[[-32.6 -56.3 -35.0  14.7]
 [  3.3   1.5  34.8  -0.6]
 [ 13.5  23.3  20.7  -6.3]
 [ 12.5 -70.3  -9.5  18.4]
 [ 10.7 -42.2 -12.3  11.0]
 [-13.4 -18.2 -26.0   4.6]
 [  8.5  31.7  -2.7  -8.5]
 [ 12.6  21.0  -3.0  -5.7]
 [ 10.6  15.3 -10.7  -4.2]
 [ -6.3   2.4  16.1  -0.8]
 [  9.5 -32.9 -16.2   8.5]
 [  2.6  11.4   3.6  -3.2]]
->
[[  2.6  11.4   3.6  -3.2]
 [  9.5 -32.9 -16.2   8.5]
 [ -6.3   2.4  16.1  -0.8]
 [ 10.6  15.3 -10.7  -4.2]
 [ 12.6  21.0  -3.0  -5.7]
 [  8.5  31.7  -2.7  -8.5]
 [-13.4 -18.2 -26.0   4.6]
 [ 10.7 -42.2 -12.3  11.0]
 [ 12.5 -70.3  -9.5  18.4]
 [ 13.5  23.3  20.7  -6.3]
 [  3.3   1.5  34.8  -0.6]
 [-32.6 -56.3 -35.0  14.7]]

[[-42.6  32.6]
 [ 62.5   1.7]
 [-82.9 -21.8]]
->
[[-82.9 -21.8]
 [ 62.5   1.7]
 [-42.6  32.6]]

[[ 14.9 -51.0 -61.8  41.1]
 [ 22.6   0.7 -61.3 -12.1]
 [ 17.7 -55.8 -59.5   9.2]]
->
[[ 17.7 -55.8 -59.5   9.2]
 [ 22.6   0.7 -61.3 -12.1]
 [ 14.9 -51.0 -61.8  41.1]]

[[-34.3  45.2   8.3  12.5  19.2  59.0 -19.6  -8.5]
 [-26.4  60.8  -6.4 -11.6  61.4  72.0 -43.8 -54.3]
 [ 53.6 -29.2 -38.6 -61.4  46.5 -52.5 -13.8 -67.9]
 [-15.4   0.5 -25.7 -41.8  21.6  -8.1 -39.3 -75.4]
 [  7.3 -10.8  23.4  38.6 -37.1  -5.1  39.4  73.0]]
->
[[  7.3 -10.8  23.4  38.6 -37.1  -5.1  39.4  73.0]
 [-15.4   0.5 -25.7 -41.8  21.6  -8.1 -39.3 -75.4]
 [ 53.6 -29.2 -38.6 -61.4  46.5 -52.5 -13.8 -67.9]
 [-26.4  60.8  -6.4 -11.6  61.4  72.0 -43.8 -54.3]
 [-34.3  45.2   8.3  12.5  19.2  59.0 -19.6  -8.5]]

[[ -0.7  47.2  50.9  -5.4  -6.0   2.9 -51.3 -46.0 -35.0  49.9   3.2 -42.8
   -4.9 -51.4 -15.9  41.2]
 [ 70.0   0.1   0.5  51.5  51.9 -63.8  -0.7   2.5  -2.6   1.3 -57.1  -0.9
   52.0   4.3  14.9  -1.2]
 [ 12.3  19.0  21.8  13.3  12.7 -11.9 -24.1 -27.3 -20.2  20.7 -11.0 -21.9
   11.1 -26.8  -6.6  20.6]
 [ -7.7 -24.5 -25.9  -8.3  -9.8   5.9  27.8  33.7  23.3 -24.4   8.8  27.4
   -7.4  30.4  10.1 -25.3]
 [-11.7  23.5  21.8 -12.4 -11.2   9.3 -24.4 -23.7 -23.2  21.9  10.6 -24.5
  -12.8 -22.5 -16.9  17.4]
 [ 43.7  -5.3  -6.9  36.3  38.2 -37.7   7.0   7.5   4.4  -6.5 -36.9   5.9
   35.9   9.0  16.5  -7.0]]
->
[[ 43.7  -5.3  -6.9  36.3  38.2 -37.7   7.0   7.5   4.4  -6.5 -36.9   5.9
   35.9   9.0  16.5  -7.0]
 [-11.7  23.5  21.8 -12.4 -11.2   9.3 -24.4 -23.7 -23.2  21.9  10.6 -24.5
  -12.8 -22.5 -16.9  17.4]
 [ -7.7 -24.5 -25.9  -8.3  -9.8   5.9  27.8  33.7  23.3 -24.4   8.8  27.4
   -7.4  30.4  10.1 -25.3]
 [ 12.3  19.0  21.8  13.3  12.7 -11.9 -24.1 -27.3 -20.2  20.7 -11.0 -21.9
   11.1 -26.8  -6.6  20.6]
 [ 70.0   0.1   0.5  51.5  51.9 -63.8  -0.7   2.5  -2.6   1.3 -57.1  -0.9
   52.0   4.3  14.9  -1.2]
 [ -0.7  47.2  50.9  -5.4  -6.0   2.9 -51.3 -46.0 -35.0  49.9   3.2 -42.8
   -4.9 -51.4 -15.9  41.2]]

[[  4.3 -26.9 -65.0 -34.0  72.9  17.7  44.1  56.0  -7.5  56.3 -60.6   3.7
  -41.8 -13.8]
 [-18.5 -25.9 -43.4  70.6 -52.4  59.3 -52.3  57.7 -39.3 -63.7 -69.9 -43.5
  -28.1 -42.6]
 [ 28.9 -47.3  41.6  72.1  68.5   9.8  15.9  68.7  -8.1   7.9 -26.7 -45.2
   25.0  41.8]]
->
[[ 28.9 -47.3  41.6  72.1  68.5   9.8  15.9  68.7  -8.1   7.9 -26.7 -45.2
   25.0  41.8]
 [-18.5 -25.9 -43.4  70.6 -52.4  59.3 -52.3  57.7 -39.3 -63.7 -69.9 -43.5
  -28.1 -42.6]
 [  4.3 -26.9 -65.0 -34.0  72.9  17.7  44.1  56.0  -7.5  56.3 -60.6   3.7
  -41.8 -13.8]]

[[-21.3 -75.5  22.3   2.5 -45.4  -7.6  30.8  42.5 -77.1]
 [ 10.2  16.9  21.4  48.1 -31.2 -12.8  34.3  44.5 -23.2]]
->
[[ 10.2  16.9  21.4  48.1 -31.2 -12.8  34.3  44.5 -23.2]
 [-21.3 -75.5  22.3   2.5 -45.4  -7.6  30.8  42.5 -77.1]]
---
[[ -2.4 -44.8]
 [ 42.8  -3.6]
 [  0.0 -73.1]
 [-43.0   0.2]
 [-67.2  -0.1]
 [  0.0 -69.3]]
->
[[ -2.4]
 [ 42.8]
 [  0.0]
 [-43.0]
 [-67.2]
 [  0.0]]

[[-57.3  31.7 -26.1]
 [  7.3  50.1 -56.0]
 [-71.4  59.6 -58.4]]
->
[[-57.3 -26.1]
 [  7.3 -56.0]
 [-71.4 -58.4]]

[[-12.5  24.2]
 [ -9.9  82.6]
 [ 21.1  82.6]
 [ 44.0 -46.6]
 [ 12.0  70.6]
 [ -9.0 -34.3]
 [ 15.9 -34.3]
 [-15.5  12.5]
 [ 28.1 -11.1]
 [-27.2 -80.7]
 [-34.4  36.2]
 [-34.3  35.5]]
->
[[-12.5]
 [ -9.9]
 [ 21.1]
 [ 44.0]
 [ 12.0]
 [ -9.0]
 [ 15.9]
 [-15.5]
 [ 28.1]
 [-27.2]
 [-34.4]
 [-34.3]]

[[-33.3  25.5  19.0   5.2]
 [-19.4  25.5  19.0   5.2]
 [-19.4 -32.6  19.0  30.5]
 [-19.4  81.2  19.0   5.2]
 [ 62.4  25.5  19.0   8.7]
 [-19.4  25.5  19.0   5.2]
 [-19.4  25.5  19.0   5.2]
 [-19.4  51.0  19.3   5.2]
 [-19.4  12.4   0.0   5.2]
 [ -3.1  45.3  19.0   5.2]]
->
[[-33.3  19.0]
 [-19.4  19.0]
 [-19.4  19.0]
 [-19.4  19.0]
 [ 62.4  19.0]
 [-19.4  19.0]
 [-19.4  19.0]
 [-19.4  19.3]
 [-19.4   0.0]
 [ -3.1  19.0]]

[[ 71.1   2.8  18.1 -26.2]
 [  3.4  45.0   2.8 -14.8]
 [  4.9  40.8   4.4 -13.8]
 [  1.4 -67.2 -30.8  28.4]
 [-61.6  -2.2 -50.7  45.4]
 [-66.8   8.0 -48.0  42.4]
 [-37.2  -6.1 -32.0  35.0]
 [ 64.7   2.1  19.2 -25.2]]
->
[[ 71.1  18.1]
 [  3.4   2.8]
 [  4.9   4.4]
 [  1.4 -30.8]
 [-61.6 -50.7]
 [-66.8 -48.0]
 [-37.2 -32.0]
 [ 64.7  19.2]]

[[ 31.2 -37.3 -56.9  69.1]
 [ 26.1 -31.1   5.8  -1.8]
 [-28.2  33.5 -12.5   9.2]
 [ 14.1 -16.8  27.7 -28.5]
 [ 14.2 -17.3 -43.1  49.9]
 [ 22.3 -27.1 -22.1  28.1]]
->
[[ 31.2 -56.9]
 [ 26.1   5.8]
 [-28.2 -12.5]
 [ 14.1  27.7]
 [ 14.2 -43.1]
 [ 22.3 -22.1]]
